128 stands for zero in the data rows.
Some points, one per row:
[138  75  76  88  36 117  98 117 144  79  78  99 100  63  81 105  63  91
  80 137  47  87 228 238]
[118 135 132 126 135 122 120 115 135 106 137 105  83 103 132 156 127 101
 103 123  98 149 149 142]
[143 139 126 123 120 144 131 133 115 126 135 123 110 138 129 120 151 133
 122 124 141 137 148 104]
[174 182 127  86 136 142 131 210  94 130 137  93 125 167  68  75 160 124
 175 143 191 128 152 163]
[ 93  39  58 201  54  19 126  62 145  95   0 236 150  69 139 209  39 145
 107 145  84  28  84 244]
[167 149 125  90 124 156 125 155 102 126 136 108 105 168 112 104 163 134
 135 129 160 121 137 124]
[175 151 123  94 132 143 117 166  94 135 141  96 113 189 101  97 168 141
 157 130 170 127 135 108]
[112 125 147 147 150 156 139 114 130 148 153 134 152 137 153 125 132 129
 121 127 131 146 111  80]
[128 143 141 121 158 165 157 146 120 153 161 130 153 188 140  96 150 142
 163 125 164 124  85  80]
[108 111 125 143 121 127 128 117 142 117 130 117  95  86 145 148 123 130
  97 123  84 151 158 117]
[141 133 127 134 110 131 130 126 136 118 130 105  97  99 134 139 131 121
 100 125 108 149 170 112]
[122 135 151 135 163 163 146 137 122 152 153 133 161 158 143 101 131 123
 148 129 144 134 104 104]
[ 61  91 139 138 147 140 108  97 179 128 117 153 208  79 141  93  27 103
 124 137  67 123 128 148]
[114 130 150 148 151 140 141 117 131 121 142 120 134 124 150 138 134 112
 127 128 116 151 128 118]
[133 109 136 142 117 132 127 116 133 114 137 110 102  98 146 147 120 126
  96 113  86 148 154 118]
[110 121 146 157 142 124 124 104 152 108 131 117 113  88 149 163 121 107
 102 124  80 161 152 126]
[114 121 144 145 141 152 136 112 134 142 147 131 146 125 151 128 132 129
 116 122 120 145 118  84]
[170 135 113  73 107 149 129 211  99 133 130 107 119 157  57  74 144 135
 155 140 175 118 170 174]
[121 131 134 136 141 147 130 109 127 127 138 124 120 121 151 144 132 129
 115 122 110 152 132 103]
[ 62 151 180 147 220 148 168 150 141 162 172 146 227 130 134  85 103 117
 182 140 170 163  73  96]
[ 93  22  48 187  39  33 116  60 155 109   0 242 167  69 139 202  34 140
 109 143  84  26  80 251]
[127 147 148 126 159 155 135 134 114 153 153 131 165 177 136  93 154 130
 155 123 157 134  88  81]
[124 124 140 142 118 133 130 112 143 123 140 108 102  95 152 152 125 126
 103 112  99 142 141 105]
[157 137 109  99 114 134 127 175 113 131 129 118 116 137  87  89 136 131
 155 141 147 127 157 158]
[154 137 124  99 110 155 128 147 111 129 146 106 101 164 119 105 161 138
 128 119 145 122 129 117]
[118 129 125 142 115 131 129 125 148 120 131 104 106  75 138 146 134 122
 106 117  85 160 165 115]
[133 133 139 120 142 118 115 125 136 103 130 110  97 112 133 149 132 119
 114 126 110 154 141 130]
Then 36 other points, each followed by its number:
[141 137 136 123 138 162 137 136 114 145 148 120 132 165 134 108 147 129
 135 126 141 127 120 105] 0
[181 175  97   3  19  66  32 163 158 120 136  61  84 121   0  74 132 170
 138 119 175  89 204 220] 1
[ 93  31  45 191  53  35 135  65 149  98   0 248 158  52 150 194  38 155
  96 147  86  18  63 243] 2
[137 145 144 128 146 142 137 121 119 122 151 116 116 143 140 124 136 120
 123 128 128 132 123 110] 3
[139 128 131 132 116 134 121 115 136 121 139 103  93  97 139 160 143 121
  97 112  89 157 155 114] 4
[165 147 118  98 104 149 130 161  94 133 143 105 114 166 105  98 156 140
 132 123 155 122 155 115] 5
[ 98 109 140 158 142 126 123  97 152 123 136 122 131  73 152 154 113 109
 113 126  96 166 150 110] 6
[167 124 105  92  91 157 138 156 105 134 145 105 102 162 121 102 162 152
 113 119 144 106 150 100] 7
[169 145 120  96 126 165 128 183  88 140 142 123 118 196  96  75 180 144
 156 123 174 104 136 117] 8
[102 148 158 123 186 162 141 149 106 161 161 142 174 197 145  99 141 124
 171 133 167 137  81  72] 9
[166 142  99  88 106 135 125 189 105 135 128 119 118 152  71  75 138 134
 166 146 157 121 160 170] 10
[121 146 160 127 175 156 126 136 117 148 156 130 164 185 137 107 145 133
 156 125 162 136  86  84] 11
[131 134 147 129 147 154 139 126 118 141 160 120 137 159 146 121 148 130
 137 117 153 136 107  86] 12
[101 169 172 139 220 151 152 165 112 169 161 140 205 185 136  77 126 127
 202 139 190 153  62  88] 13
[167 173 131  92 135 144 132 194 100 132 142  99 127 164  81  83 158 128
 168 136 181 129 145 149] 14
[131 126 141 125 137 152 130 132 124 133 151 121 130 160 147 119 146 136
 134 123 144 137 117  92] 15
[148 140 122 111 133 154 128 146 106 140 142 116 120 175 121 111 153 123
 136 121 148 122 132 108] 16
[103 107  79 132 113   0 119  62 168 187  96 219 159  54 104 188  92 190
 146 131 207  65   4 224] 17
[123 119 130 134 122 136 127 116 142 121 140 122 113 102 142 148 129 125
 103 106  93 157 137  93] 18
[113 119 146 156 139 134 138 101 138 107 133 117 115 100 153 156 128 102
 111 126  91 154 145 130] 19
[156 141 121 108 108 142 127 151 103 127 141 106 108 151 112 109 149 135
 127 124 141 129 157 118] 20
[120 130 143 148 127 109 113 113 152 113 130 119 107  87 146 170 119 110
  96 123  92 157 148 118] 21
[121 123 139 146 137 138 135 111 131 113 135 116 115 116 145 147 134 106
 116 124 103 147 143 126] 22
[123 123 138 134 129 151 143 121 119 143 142 128 128 132 147 129 139 123
 119 121 110 144 130  91] 23
[125 155 159 123 169 160 148 141 119 158 163 131 164 181 141 100 151 134
 148 124 168 137  90  73] 24
[ 92 112 155 133 169 152 141 141 147 151 150 156 202 107 135  77  89 125
 144 143 119 128 106 123] 25
[123 124 133 132 126 122 127 118 132 108 128 106 106 100 140 155 121 116
 103 118  99 150 151 128] 26
[130 128 127 139 132 116 133 114 123 118 117 140 127 131 137 136 119 126
 123 133 127 107 108 136] 27
[150 140 126 116 127 141 125 134 120 123 132 108 100 134 129 124 146 132
 116 125 130 132 150 118] 28
[128 150 158 121 174 165 137 138 115 155 163 133 162 186 142  95 142 144
 150 123 168 133  92  77] 29
[130 158 151 130 171 152 136 144 110 153 159 119 147 195 132  96 146 132
 158 133 174 137 100  90] 30
[120 143 144 130 159 146 134 129 136 142 149 137 141 154 156 124 147 119
 136 129 136 147 108  90] 31
[117 131 137 126 133 138 125 126 115 129 148 115 128 134 143 131 141 139
 112 127 126 145 135  95] 32
[110 125 143 153 131 136 125 111 147 137 137 142 137 108 157 149 131 128
 119 120 105 147 124  91] 33
[116 117 126 139 107 120 131 116 138 122 128 111 103  94 140 145 117 127
 105 121  85 159 158 117] 34
[128 140 143 120 145 146 132 133 122 145 154 122 141 161 143 112 147 134
 143 123 139 138 115  83] 35
Which three of these numbered points are nearest to each point below, ignoring the direction in which the first points spread most? Their numbers follow each, nearest first.
[201 145  99  15   9  86  90 134 157  95 159  58  26  96  18 114 151 165
  92 117 145  93 210 206] > 1 10 5
[116 165 164 134 189 149 147 155 118 162 170 134 175 181 131  97 150 138
 172 128 176 153  72  79] > 11 9 24
[119 120 131 142 120 120 120 111 141 122 127 112 111  92 141 153 119 116
 109 117  82 156 160 115] > 34 26 21
[103 109 140 159 144 133 129  96 145 116 135 123 119  70 152 149 114 108
 106 130  80 144 144 106] > 6 19 22
[107 112  92 131 121  28 120  77 158 176 108 201 155  76 112 171 101 179
 144 130 196  77  26 197] > 17 2 30
[171 158  96  17  20  68  22 160 162 112 107  61  80 109   9  79 110 145
 129 129 144  81 216 226] > 1 10 14
[ 33  77 145 151 157 137 103  82 203 129 110 167 237  55 149  88   0  89
 124 140  46 123 120 155] > 25 13 6
[121 131 142 144 127 115 116 115 148 115 134 120 108  92 145 164 122 114
 100 121  94 155 145 115] > 21 26 18
[ 92 141 153 158 196 119 154 140 134 152 133 166 201 145 139 105 104 125
 175 141 156 134  62 117] > 13 9 11
[107  78  61 196  87  42 154  97 119 115   9 236 162  98 144 198  87 154
 128 148 137  46  49 210] > 2 30 24
[145 143 132  98 114 120 114 126 134 118 142  99  93 123 115 127 135 127
 119 120 130 131 139 130] > 28 20 26
[ 83  25  51 206  54  33 154  76 144 105   2 249 153  58 146 210  39 142
  86 151  78  24  69 244] > 2 30 24
[131 133 142 129 139 131 132 128 129 112 136 105  98 108 135 155 129 114
 106 125 105 149 152 120] > 26 22 21
[105 118 152 147 140 140 136 118 143 129 141 128 159 102 150 131 114 123
 113 123  98 144 132 102] > 33 23 6
[163 134 117  83 111 149 130 195 102 132 134 109 120 156  75  85 145 136
 147 136 167 119 163 157] > 10 14 5
[131 133 138 127 139 131 130 130 130 117 136 106 103 113 138 153 130 121
 107 122 105 147 149 111] > 26 22 34
[150  71  71  81  24 120  99 126 140  82  77  98 100  70  76  98  70  94
  82 135  53  84 234 240] > 10 5 20
[167 154 117  91 109 147 126 169  90 132 139 104 113 175  97  93 159 140
 142 126 167 121 151 121] > 5 20 8
